[4, 14, -55, -52, 52, -52, -26, 9, 42] -> K_127
[-113, 0, -17, -29, 14, 0, -62, -8, -113] -> K_505
[-68, -68, -5, 28, -50, 27, -20, -68, -68] -> K_363
[-64, 17, 39, 29, 17, -82, -35, 17, 17] -> K_811
[39, -51, -65, -67, 69, 60, 22, -67, -16] -> K_347
[63, -54, -4, 76, 63, -78, 0, -14, -63] -> K_890
[-29, 56, -1, 15, -22, 36, 79, -23, 117] -> K_764
again K_347:  -> [-67]
again K_890:  -> [63]
again K_363:  -> [-68]
again K_811:  -> [17]
again K_127:  -> [-52]
asked: [-113, 0, -17, -29, 14, 0, -62, -8, -113] -> K_505

[-13, 0, 9, -18, 4, -77, 4, -36, -26, -77, -6, 8, -26, 33, 31, -35, 6, 29] = K_448
[-18, 27, 0, -23, 7, 27, 14, -33, 27, -19, -2, 0, -29, 31, 23, -2, 9, -2] = K_273
[23, 0, 37, -36, -36, -103, -27, -18, 6, -33, 7, -15, -29, 25, -36, -72, -13, 9] = K_626
[-18, -2, -2, -24, 8, -75, 14, -13, 24, -22, -1, -4, -20, 30, 20, -13, 9, -5] = K_244
[-18, 0, -8, 1, 1, -12, 14, -16, 14, -1, -6, 11, -5, 14, 29, 0, -8, 16] = K_481
asked: [-13, 0, 9, -18, 4, -77, 4, -36, -26, -77, -6, 8, -26, 33, 31, -35, 6, 29] -> K_448
asked: [-18, -2, -2, -24, 8, -75, 14, -13, 24, -22, -1, -4, -20, 30, 20, -13, 9, -5] -> K_244
asked: [23, 0, 37, -36, -36, -103, -27, -18, 6, -33, 7, -15, -29, 25, -36, -72, -13, 9] -> K_626
again K_626:  -> [-36]
asked: [-18, 27, 0, -23, 7, 27, 14, -33, 27, -19, -2, 0, -29, 31, 23, -2, 9, -2] -> K_273

[23, 51, 51, -53] : K_463
[-27, 22, 61, 22] : K_420
[-45, -40, -5, -45] : K_69
[11, -60, 7, -5] : K_440
[-27, -44, 61, 22] : K_710
[-45, -5, -5, -40] : K_965
[32, 32, 32, -21] : K_645
[39, -28, -1, -12] : K_979
again K_645:  -> [32]
again K_965:  -> [-5]
again K_463:  -> [51]
again K_420:  -> [22]
again K_69:  -> [-45]
asked: [11, -60, 7, -5] -> K_440
asked: [-27, -44, 61, 22] -> K_710

[-41, -17, -17, -16, 19, -7, -34, -8, 6, -36, -26, 15, 39, 44, 13, -23, -47, -32, -23, -18, -16, 11, -23, -16, -15, -45, 9, 40, 22, 22, 16, 38, 30, 37, 14, 23, 10, -23, -36] = K_45
[18, -31, -36, -11, -39, -16, 29, 45, 77, 18, -26, 18, -41, -14, 6, -14, 25, -20, -5, 46, 46, 86, -11, -27, 42, 42, 21, -11, 18, 29, 79, -4, 12, 14, 82, 65, 2, 62, 23] = K_397
[5, -13, -20, 4, -18, -2, -26, 36, 23, -18, -33, -45, -30, -26, -46, -48, 8, -32, 6, 32, 34, 19, -1, -12, 38, 23, -45, 33, 46, 43, 26, 38, 49, -1, 21, 3, -47, -2, 27] = K_264
[41, 1, -4, 19, -25, 11, 15, 39, 15, 22, -3, 35, -32, -10, 29, 11, 35, -7, 23, 43, 42, 24, 18, 4, 44, 51, 36, -35, 9, 4, 13, -33, -13, 1, 21, 32, 26, 32, 49] = K_385
[5, -13, -20, 4, -18, -2, -18, 36, 23, -18, -33, -45, -30, -26, -46, -48, 8, -32, 6, 32, 34, 19, -1, -12, 38, 23, 19, 33, 46, 43, -33, 38, 49, -1, 21, 3, -47, -2, 27] = K_620
asked: [5, -13, -20, 4, -18, -2, -18, 36, 23, -18, -33, -45, -30, -26, -46, -48, 8, -32, 6, 32, 34, 19, -1, -12, 38, 23, 19, 33, 46, 43, -33, 38, 49, -1, 21, 3, -47, -2, 27] -> K_620
asked: [-41, -17, -17, -16, 19, -7, -34, -8, 6, -36, -26, 15, 39, 44, 13, -23, -47, -32, -23, -18, -16, 11, -23, -16, -15, -45, 9, 40, 22, 22, 16, 38, 30, 37, 14, 23, 10, -23, -36] -> K_45
asked: [5, -13, -20, 4, -18, -2, -26, 36, 23, -18, -33, -45, -30, -26, -46, -48, 8, -32, 6, 32, 34, 19, -1, -12, 38, 23, -45, 33, 46, 43, 26, 38, 49, -1, 21, 3, -47, -2, 27] -> K_264

[18, 18, 18, 18, 95] -> K_947
[96, 105, 96, 96, 96] -> K_988
[7, 2, 5, 61, 94] -> K_848
again K_988:  -> [96]
again K_947:  -> [18]
asked: [7, 2, 5, 61, 94] -> K_848
asked: [18, 18, 18, 18, 95] -> K_947

[-69, 58, -16, 35, 52, -24] : K_826
[-73, 51, -13, 26, 35, -18] : K_930
[-76, 68, -14, 20, 45, -30] : K_358
[-65, 55, -11, 35, 49, -26] : K_224
[-87, 30, -30, 27, 43, -16] : K_708
[-65, 55, -6, 43, 57, -22] : K_152
[-75, 46, -21, 21, 36, -29] : K_616
[-75, 51, -13, 34, 57, -27] : K_958
[-75, 51, -5, 36, 50, 50] : K_390
[-70, 47, -21, 36, -21, -31] : K_782
[-70, 61, -27, 16, 31, -33] : K_928
[-78, 65, -18, 21, 43, -25] : K_208
again K_782:  -> [-21]
again K_390:  -> [50]

[-1, -4, 2, 1, -1, -2, 2, 1, 4, 2, 5] : K_854
[2, -5, -1, 4, -4, -2, -1, -5, -1, 4, -1] : K_829
[23, 112, 14, -66, 55, -4, 22, 116, -4, -59, 22] : K_300
[-3, 2, 1, 0, -2, -4, -2, 3, 4, 1, 3] : K_588
[-32, 44, 4, 54, 30, -77, -80, 24, -105, -84, -32] : K_445
[4, 68, -106, -23, -66, -106, 37, 4, 4, 18, -106] : K_29
[1, -2, 2, 5, -2, 1, -6, -3, 2, 5, 3] : K_489
asked: [-32, 44, 4, 54, 30, -77, -80, 24, -105, -84, -32] -> K_445
asked: [23, 112, 14, -66, 55, -4, 22, 116, -4, -59, 22] -> K_300
again K_445:  -> [-32]
asked: [1, -2, 2, 5, -2, 1, -6, -3, 2, 5, 3] -> K_489
asked: [-1, -4, 2, 1, -1, -2, 2, 1, 4, 2, 5] -> K_854

[-3, -6, -21, -3, -3, 9] -> K_213
[-72, 16, -7, -72, -4, -72] -> K_418
[-9, -22, -76, -89, -15, 2] -> K_396
[49, 23, 49, -31, -50, 49] -> K_176
[100, -27, 9, -72, 9, 9] -> K_560
again K_213:  -> [-3]
again K_418:  -> [-72]
again K_176:  -> [49]
asked: [-9, -22, -76, -89, -15, 2] -> K_396
again K_560:  -> [9]

[22, 22, 22, -42, 22]  K_5
[56, -36, 56, 56, -42]  K_140
[22, -42, 13, 10, -42]  K_901
again K_901:  -> [-42]
again K_5:  -> [22]
asked: [22, -42, 13, 10, -42] -> K_901
again K_140:  -> [56]
asked: [56, -36, 56, 56, -42] -> K_140

[31, -96, 9, 13, 13, 68, 13, 6, 13] : K_994
[31, -96, 9, -33, -34, 71, 13, 8, 17] : K_973
[31, -34, 9, -33, -34, 68, -33, 6, 8] : K_251
again K_994:  -> [13]
asked: [31, -34, 9, -33, -34, 68, -33, 6, 8] -> K_251
asked: [31, -96, 9, 13, 13, 68, 13, 6, 13] -> K_994

[-10, 8, 24, -10, 10, -13, -24, 64, -2, 5, -30, 38, -34, 6, -28, 27, -32, 30, 35, 53, -25, 98, 58, 56, -34, -20, 21, 36, -62, -1, 3, 23, -20, -13, 0, -15, -32, 31, 12, -2, 24, -33, -40, -94, 66, 0, 54, 10, -41, 17, 29, -14, -9, -13, -68, -58, 28, -6, 34, -48, 6, -29, 9] = K_858
[-10, 8, 24, -10, 10, -13, -24, 64, -2, 5, -30, 38, -34, 6, -28, 27, -32, 30, 35, 53, -25, 98, 58, 56, -34, -20, 21, 12, -62, -1, 3, 23, -20, -13, 0, -15, -32, 31, 12, 8, -8, -39, -23, -29, 10, -13, -26, -29, 76, -57, 44, -17, 25, 10, -18, 57, 2, 15, 48, -50, 27, -3, 12] = K_225
[-10, 8, 24, 14, 10, -13, 17, 64, 17, 5, -30, 38, -34, 6, -28, 27, -32, 30, 35, 53, -25, 98, 58, 56, -34, -20, 21, 36, -62, -2, 3, 23, -20, -13, 0, -15, -29, 17, 12, -2, 24, 25, -40, -94, 66, -8, 54, 10, -41, 17, -42, -14, -9, -13, -68, -58, 28, -12, 34, 19, 6, -29, 9] = K_48
[-77, 45, 74, -9, -55, 64, -3, 12, -36, 4, 25, -11, -15, 19, -65, 64, 12, 29, 0, 4, -9, -14, 9, 11, -2, 16, 11, -10, -46, 21, -29, 32, -49, 49, 68, 0, -4, 29, 6, -2, 49, -32, -20, 46, 72, 34, 1, -49, 75, -76, -7, 1, -1, 46, -14, 24, 31, -8, 33, -9, 9, 11, 9] = K_571
asked: [-10, 8, 24, 14, 10, -13, 17, 64, 17, 5, -30, 38, -34, 6, -28, 27, -32, 30, 35, 53, -25, 98, 58, 56, -34, -20, 21, 36, -62, -2, 3, 23, -20, -13, 0, -15, -29, 17, 12, -2, 24, 25, -40, -94, 66, -8, 54, 10, -41, 17, -42, -14, -9, -13, -68, -58, 28, -12, 34, 19, 6, -29, 9] -> K_48
asked: [-77, 45, 74, -9, -55, 64, -3, 12, -36, 4, 25, -11, -15, 19, -65, 64, 12, 29, 0, 4, -9, -14, 9, 11, -2, 16, 11, -10, -46, 21, -29, 32, -49, 49, 68, 0, -4, 29, 6, -2, 49, -32, -20, 46, 72, 34, 1, -49, 75, -76, -7, 1, -1, 46, -14, 24, 31, -8, 33, -9, 9, 11, 9] -> K_571
asked: [-10, 8, 24, -10, 10, -13, -24, 64, -2, 5, -30, 38, -34, 6, -28, 27, -32, 30, 35, 53, -25, 98, 58, 56, -34, -20, 21, 36, -62, -1, 3, 23, -20, -13, 0, -15, -32, 31, 12, -2, 24, -33, -40, -94, 66, 0, 54, 10, -41, 17, 29, -14, -9, -13, -68, -58, 28, -6, 34, -48, 6, -29, 9] -> K_858

[-59, -59, -59, -46, -15, -37, 109, 68, 87, -59, -59, 50]  K_421
[-60, -31, -7, 46, 42, -26, 35, 90, -26, -53, -57, -26]  K_817
[-60, -31, -7, 46, 42, -26, 35, 90, -102, -77, 46, -76]  K_135
[46, -107, 50, -14, -58, 35, -23, 28, 95, -7, 77, 49]  K_379
[89, -31, -35, -95, -41, 15, 64, 49, 67, -55, -52, -51]  K_57
again K_421:  -> [-59]
asked: [89, -31, -35, -95, -41, 15, 64, 49, 67, -55, -52, -51] -> K_57
again K_817:  -> [-26]
again K_135:  -> [46]
asked: [-59, -59, -59, -46, -15, -37, 109, 68, 87, -59, -59, 50] -> K_421
asked: [-60, -31, -7, 46, 42, -26, 35, 90, -26, -53, -57, -26] -> K_817

[0, -3, -2, 0, 73, -45, -2, -2] : K_575
[0, -5, 98, -93, 98, -93, -3, 2] : K_340
[0, 98, 98, 98, -5, -93, 98, 0] : K_515
asked: [0, 98, 98, 98, -5, -93, 98, 0] -> K_515
asked: [0, -3, -2, 0, 73, -45, -2, -2] -> K_575

